Here are some points, each followed by its number:
[-0.7  0.   1.1 -0.3 -3.1 -2.5  1.7 -0.2 -0.6 -1.5 -0.1 -2.7  0.4 -0.4
 -0.5 -1.8 -0.3  0.8 -0.1  0.2 -0.8  0.9  1.   0.   0.6  1.  -0.4  1.4
  2.5  1.7 -0.4 -0.2] 0
[-0.2 -0.4  0.3  0.4  1.1  0.8  2.8 -1.  -0.5 -0.5 -0.6  1.   0.2 -0.8
  0.2 -1.9 -0.2 -0.6 -0.5  0.8  0.   0.   3.1 -0.5  1.8  2.2 -0.2 -0.6
 -1.3 -1.1 -1.4 -0.9] 1
[ 1.9 -0.7  2.2  0.5 -0.5 -0.4 -1.2 -0.3 -1.1  4.6 -0.2 -0.8  0.1 -1.7
  0.1 -1.1  0.8 -0.6  0.4 -1.3 -0.2 -1.8 -1.8  0.6 -1.  -1.2  2.3  0.2
  0.5 -0.6  0.4  0.8] 2
[ 0.9 -0.7  1.7 -0.9 -0.5 -0.4 -1.7  0.1 -0.4  1.6  0.3 -0.9  0.2 -1.8
  0.   0.3  0.4  0.9 -0.5  2.2  0.3 -0.3 -1.5 -0.9 -0.8 -1.4  0.8  0.7
  1.1  0.7  0.7 -1. ] 3
[ 0.1  0.7 -1.1 -2.2  1.   0.9 -1.6  0.8  0.8  0.4  0.7  0.9 -0.2  1.2
 -1.   2.4  0.3  1.6 -0.3  1.6 -0.2 -0.1 -1.5 -0.8 -0.8 -1.3  0.2 -0.6
 -0.8  2.9  0.7 -0.6] 4
[ 0.4  0.1  0.3 -2.5 -2.1 -1.7  1.9  0.3 -0.6  1.3  0.4 -1.7 -0.4 -0.2
 -1.7 -0.2  0.2  1.9 -0.5  0.6 -1.5 -0.4  1.3 -0.5  0.8  1.   1.   0.7
  1.2  4.2 -0.8 -0.9] 5
[-0.4  0.1  0.7 -2.2  1.2  1.  -0.9  0.9  0.2 -0.9  0.8  0.9  0.   0.3
 -1.4  1.7 -0.1  2.4 -0.6  2.4 -0.7  1.  -1.3 -0.9 -0.8 -1.  -0.4 -0.2
 -0.4  4.5  0.7 -1. ] 6
[-0.9 -0.2  2.  -1.  -2.1 -1.6 -0.1 -0.2 -0.6 -2.3  0.  -1.8  0.5 -0.8
 -0.8 -1.  -0.3  1.7  0.2  0.6 -0.6  1.8 -0.5  0.1 -0.4 -0.3 -0.9  1.3
  2.1  3.5  0.5  0.2] 7
[-1.  -0.1  2.2  1.3 -2.2 -1.7 -0.2 -0.1 -0.7 -2.7  0.  -2.   0.6 -1.1
  0.5 -1.3 -0.4 -0.1  0.3 -0.2  0.1  1.8 -0.6  0.5 -0.4 -0.3 -1.2  1.4
  2.2 -0.5  0.5  0.6] 8
[-0.2 -1.3  3.4  0.   1.4  1.   0.6 -0.1 -1.3 -0.6  0.   0.9 -0.1 -3.6
  0.2  0.8 -0.1 -0.4  0.7 -1.4  0.3 -0.2  1.2  0.7  0.4  0.7 -0.6 -0.7
 -0.9 -0.8 -0.3  1. ] 9
[ 0.5  0.2 -2.2  1.8 -2.3 -1.8  0.6  0.7  0.4  1.2  0.5 -1.8 -0.8  1.3
  0.9  1.4  0.1 -2.   0.4 -2.1  0.3 -0.9  0.2  0.5  0.2  0.4  0.7  0.5
  1.  -3.4 -0.5  0.7] 10
[ 0.3 -0.2  1.4  2.5  0.7  0.7 -1.   0.  -0.4  0.5  0.2  0.6  0.3 -0.8
  1.2  0.   0.  -1.2 -0.7  1.9  0.8  0.4 -1.3 -0.9 -0.8 -0.7  0.6 -0.2
 -0.3 -3.   0.6 -1.1] 11
[ 0.9 -0.5  1.5  0.6  1.3  1.  -1.4 -0.3 -0.3  2.4 -0.3  1.3  0.3 -1.2
  0.5 -0.2  0.5 -0.3 -0.7  2.3  0.5 -0.7 -1.2 -0.9 -0.9 -0.8  1.4 -0.5
 -0.9 -0.9  0.6 -1.2] 12
[-0.8  0.8 -2.6 -1.3  0.7  0.5  0.3 -2.2  1.4 -2.1 -1.5  0.3  1.2  2.3
 -0.6 -4.1 -0.4  1.1  0.8 -1.2 -0.2  0.9  0.8  0.9  0.4  0.5 -1.1 -0.2
 -0.1  1.9  0.1  1.2] 13
[ 0.  -0.7  2.3 -2.3  0.5  0.4 -0.2  1.2 -1.2  0.2  0.9  0.7 -0.5 -2.1
 -1.5  1.8 -0.1  1.9  1.1 -3.1 -1.2 -0.1 -0.5  1.3 -0.2 -0.3  0.2 -0.4
 -0.8  4.1  0.1  1.6] 14
[ 1.   0.6 -2.6 -2.2 -0.4 -0.2  0.6 -2.1  0.8  2.8 -1.5  0.   0.7  2.
 -1.1 -4.1  0.5  1.4  0.6 -2.3 -0.9 -1.4  0.8  0.8  0.4  0.4  1.4 -0.1
  0.   2.8 -0.5  1. ] 15
[-1.   1.1 -2.5  1.6 -0.4 -0.2 -1.2  0.9  1.1 -3.   0.6 -0.1 -0.2  2.6
  0.8  0.6 -0.6 -0.9  0.7 -1.1  0.4  1.5 -1.8  0.8 -1.  -1.1 -1.1  0.3
  0.5 -1.9  0.7  1.1] 16
[ 0.4 -0.3  0.1 -0.6 -0.2 -0.3 -1.   1.2  0.4  1.2  0.7 -0.6 -0.5 -0.3
  0.   3.   0.1  0.5 -0.9  2.7  0.6 -0.6 -0.3 -1.4 -0.4 -0.6 -0.2  0.1
  0.4 -0.2  0.  -1.4] 17
[ 0.3 -0.6  2.   2.5  0.7  0.5  0.4 -0.2 -0.9  1.2 -0.2  0.8  0.1 -1.7
  1.3 -0.5  0.3 -2.1 -0.2  0.2  0.6 -0.1  0.1 -0.1  0.1  0.2  0.6 -0.3
 -0.8 -4.  -0.2 -0.1] 18
[-0.7  0.9 -2.   2.   0.  -0.2 -1.5  0.6  1.  -2.2  0.4 -0.1 -0.1  2.2
  1.   1.  -0.3 -1.3  0.4 -0.8  0.6  0.9 -1.8  0.7 -1.  -1.2 -1.   0.2
  0.3 -2.4  0.6  0.9] 19
[ 0.3 -0.1  2.   1.4 -2.5 -1.9 -0.7 -0.7 -0.9  1.3 -0.3 -2.1  0.5 -0.8
  0.5 -2.   0.2 -0.7  0.5 -0.9  0.   0.2 -1.8  0.6 -1.  -1.   0.9  1.2
  2.1 -0.9  0.7  0.8] 20
[-1.3 -0.5  1.6  0.8  0.9  1.   2.6  0.3 -0.9 -3.8  0.2  1.2 -0.3 -1.3
  0.2  0.  -0.7 -0.6  0.4 -1.4 -0.2  1.3  2.7  0.5  1.5  1.9 -1.7 -0.6
 -1.  -1.  -1.1  0.4] 21
[ 0.4 -0.2 -0.2  0.2  2.3  1.7 -0.3 -1.3  0.4  0.9 -0.8  1.5  0.4  0.2
  0.4 -1.6  0.3 -0.1 -0.8  2.4  0.7 -0.4  0.3 -1.   0.   0.3  0.3 -0.6
 -1.4 -1.   0.1 -1.1] 22
[ 0.9  0.8 -3.  -1.  -0.3 -0.5  0.6 -2.4  1.1  2.3 -1.7 -0.6  0.7  1.8
 -0.5 -4.5  0.3  0.6  0.5 -2.1 -0.2 -1.3  1.   0.8  0.6  0.8  0.8  0.1
  0.1  0.9 -0.6  1.2] 23
[ 0.3 -0.1 -1.  -0.9 -1.8 -1.4  2.1  0.9  0.   1.2  0.6 -1.9 -0.9  0.
 -0.5  1.7  0.1 -0.1 -1.   1.3 -0.4 -0.9  2.3 -1.1  1.3  1.6  0.6  0.4
  1.   0.5 -1.1 -1.4] 24
[-0.8 -0.1  1.6  0.5 -3.  -2.2  1.  -0.3 -0.7 -2.3 -0.1 -2.6  0.5 -0.6
  0.1 -1.7 -0.4  0.3  0.3 -0.3 -0.4  1.4  0.2  0.4  0.3  0.2 -0.8  1.5
  2.6  0.5  0.   0.4] 25
[ 0.4  0.7 -2.2  0.7  0.7  0.3 -0.1 -2.4  1.   1.2 -2.2  0.6  1.   1.4
  0.5 -4.1  0.2 -0.9  0.  -0.4  0.8 -0.7  0.7  0.4  0.2  0.2  0.3 -0.1
 -0.3 -1.6  0.   0.5] 26
Which five points above are nearest to each new point by angle, seen from the average point of the numbered points? Their numbers follow each, nearest first.
[-0.4 -0.2 -0.1  0.9  1.3  0.6  2.6 -1.5 -0.3 -0.8 -1.2  1.2  0.3 -0.4
  0.4 -2.6 -0.1 -0.9  0.  -0.2  0.2  0.   2.6 -0.2  1.8  2.  -0.5 -0.6
 -1.1 -1.8 -1.1 -0.1] 1 21 26 22 18
[-1.5 -0.6  1.9  0.   1.5  0.8  2.1  0.4 -1.  -3.8  0.5  1.2 -0.4 -1.8
 -0.1  0.7 -0.8 -0.1  0.6 -1.8 -0.3  1.2  2.3  0.8  1.3  1.6 -1.6 -0.6
 -1.2  0.4 -0.9  0.8] 21 9 1 14 8
[-0.2 -1.1  2.6 -0.4  0.7  0.7  0.6  0.5 -1.3  0.3 -0.1  0.8 -0.6 -3.2
  0.   1.  -0.1 -0.3  1.3 -3.9 -0.1 -0.8  0.7  1.7  0.6  0.5  0.1 -0.5
 -0.9 -0.4 -0.6  2.1] 9 14 21 18 2
[ 0.4  0.1 -1.   0.2  1.1  0.9  2.  -1.9  0.3  0.3 -1.6  1.2  0.6  0.4
  0.  -2.9 -0.2 -0.7 -0.4  0.2  0.2 -0.8  2.6 -0.4  1.7  1.8  0.  -0.7
 -1.1 -0.8 -1.  -0.4] 1 26 22 23 13
[ 0.5  0.4 -2.   1.8 -2.1 -1.6  1.7  0.8  0.2  2.   0.6 -1.9 -0.8  1.1
  0.8  0.8  0.2 -2.3  0.2 -1.8 -0.1 -1.5  1.1  0.3  0.8  0.9  0.9  0.4
  0.8 -3.6 -1.   0. ] 10 24 18 19 16
[-0.5 -0.5  1.3  1.1  1.   0.9  2.3 -0.5 -0.8 -0.6 -0.4  1.2  0.1 -1.6
  0.7 -1.2 -0.2 -1.2 -0.3  0.4  0.3 -0.3  2.6 -0.4  1.5  1.8 -0.5 -0.6
 -1.2 -2.  -1.1 -0.6] 1 21 18 9 22
[ 0.2  0.1 -1.3  1.5 -2.  -1.5  2.   1.   0.   1.   0.6 -1.9 -0.9  0.4
  0.6  1.6 -0.1 -1.9 -0.3 -1.   0.1 -1.1  1.8 -0.3  1.2  1.4  0.5  0.4
  0.8 -3.1 -1.3 -0.2] 10 24 18 1 19
[ 0.9 -1.2  3.2 -0.6  0.4  0.3 -1.5  0.  -1.2  2.4  0.1  0.2  0.1 -3.2
 -0.4  0.3  0.6  0.8  0.7 -1.1  0.  -1.1 -1.6  0.9 -0.9 -1.3  1.1 -0.2
 -0.3  0.8  0.6  0.9] 2 14 3 9 12
[ 0.2 -0.4  1.7 -2.4  0.5  0.5  0.4  1.1 -1.2  0.9  0.8  0.8 -0.6 -1.8
 -1.7  1.3  0.   1.8  1.1 -3.5 -1.5 -0.5 -0.1  1.6  0.   0.   0.6 -0.5
 -0.9  4.  -0.2  1.8] 14 9 5 6 4
[ 0.8  0.  -1.5 -0.8 -2.3 -1.6  2.5  0.6  0.   2.7  0.7 -1.8 -1.   0.7
 -0.6  1.3  0.2 -0.3 -0.6 -0.2 -0.7 -1.6  2.3 -0.7  1.3  1.7  1.   0.4
  0.9  0.5 -1.5 -1.1] 24 5 10 0 17
[-1.3 -0.3  1.1  1.8  0.5  0.3  2.6 -0.3 -0.7 -3.1 -0.1  0.8  0.1 -1.1
  0.9 -1.3 -0.7 -1.4  0.3 -1.2  0.2  1.   2.5  0.5  1.5  1.9 -1.4 -0.4
 -0.7 -2.5 -1.   0.6] 21 1 9 18 8
[ 0.4 -0.2  0.7 -1.9 -2.8 -2.1  1.5  0.2 -0.6  1.3  0.  -2.1 -0.2 -0.7
 -1.3 -0.2  0.3  1.4 -0.3  0.2 -1.3 -0.6  1.2 -0.3  0.8  1.   0.8  1.
  1.8  3.5 -0.7 -0.7] 5 0 24 7 25
[ 0.4  0.  -1.   0.3 -1.4 -0.9  1.2  1.2  0.2  1.2  0.8 -1.2 -1.   0.1
  0.3  3.1  0.2 -1.1 -1.   0.9  0.2 -1.4  1.3 -1.1  1.   1.   0.6  0.3
  0.7 -1.8 -0.9 -1.5] 24 17 10 18 11
[ 1.4 -0.4  0.7  0.6  1.4  1.3 -0.8 -0.2 -0.3  3.7 -0.2  1.4  0.  -0.9
  0.4 -0.3  0.7 -0.4 -0.5  1.4  0.3 -1.4 -0.5 -0.8 -0.5 -0.4  1.8 -0.9
 -1.4 -1.   0.2 -1.1] 12 22 11 2 18
[-0.2 -0.5  0.8 -0.2  0.4  0.6 -0.6  0.5  0.1 -1.3  0.2  0.1 -0.2 -0.9
  0.   2.9 -0.1  0.7 -1.1  3.5  0.5  0.4  0.5 -1.3  0.1  0.  -1.3  0.
  0.   0.4  0.1 -1.5] 17 6 4 3 11
[-1.3  0.6 -0.4 -1.8  1.8  1.2 -0.7  0.6  0.5 -3.6  0.6  1.6  0.3  1.1
 -1.   0.8 -0.7  2.3  0.   1.2 -0.5  2.1 -0.8 -0.1 -0.6 -0.6 -1.8 -0.4
 -0.8  3.9  0.7 -0.3] 6 4 13 7 14
[ 0.3  0.5 -1.7  1.8 -0.3 -0.2  1.3 -2.2  0.6  0.6 -1.7 -0.1  0.9  1.5
  0.9 -4.3  0.  -1.7  0.4 -1.2  0.5 -0.4  1.5  0.4  0.8  0.9  0.2 -0.2
 -0.1 -3.  -0.6  0.6] 26 23 1 13 10
[-0.6 -0.1  0.   1.4  1.1  0.9  1.9 -0.9 -0.2 -1.7 -0.5  1.3  0.4  0.1
  1.  -1.9 -0.3 -1.2 -0.6  1.   0.4  0.6  2.5 -0.7  1.4  1.5 -0.7 -0.6
 -1.  -2.6 -0.8 -0.7] 1 21 22 18 26
[ 0.6  0.5 -2.4  1.4 -1.6 -1.5 -0.2  0.9  0.6  1.5  0.5 -1.4 -0.8  1.1
  0.8  2.   0.2 -1.9  0.4 -2.2  0.4 -1.3 -0.2  0.6  0.1  0.   0.7  0.2
  0.8 -3.2 -0.3  0.4] 10 19 16 18 24
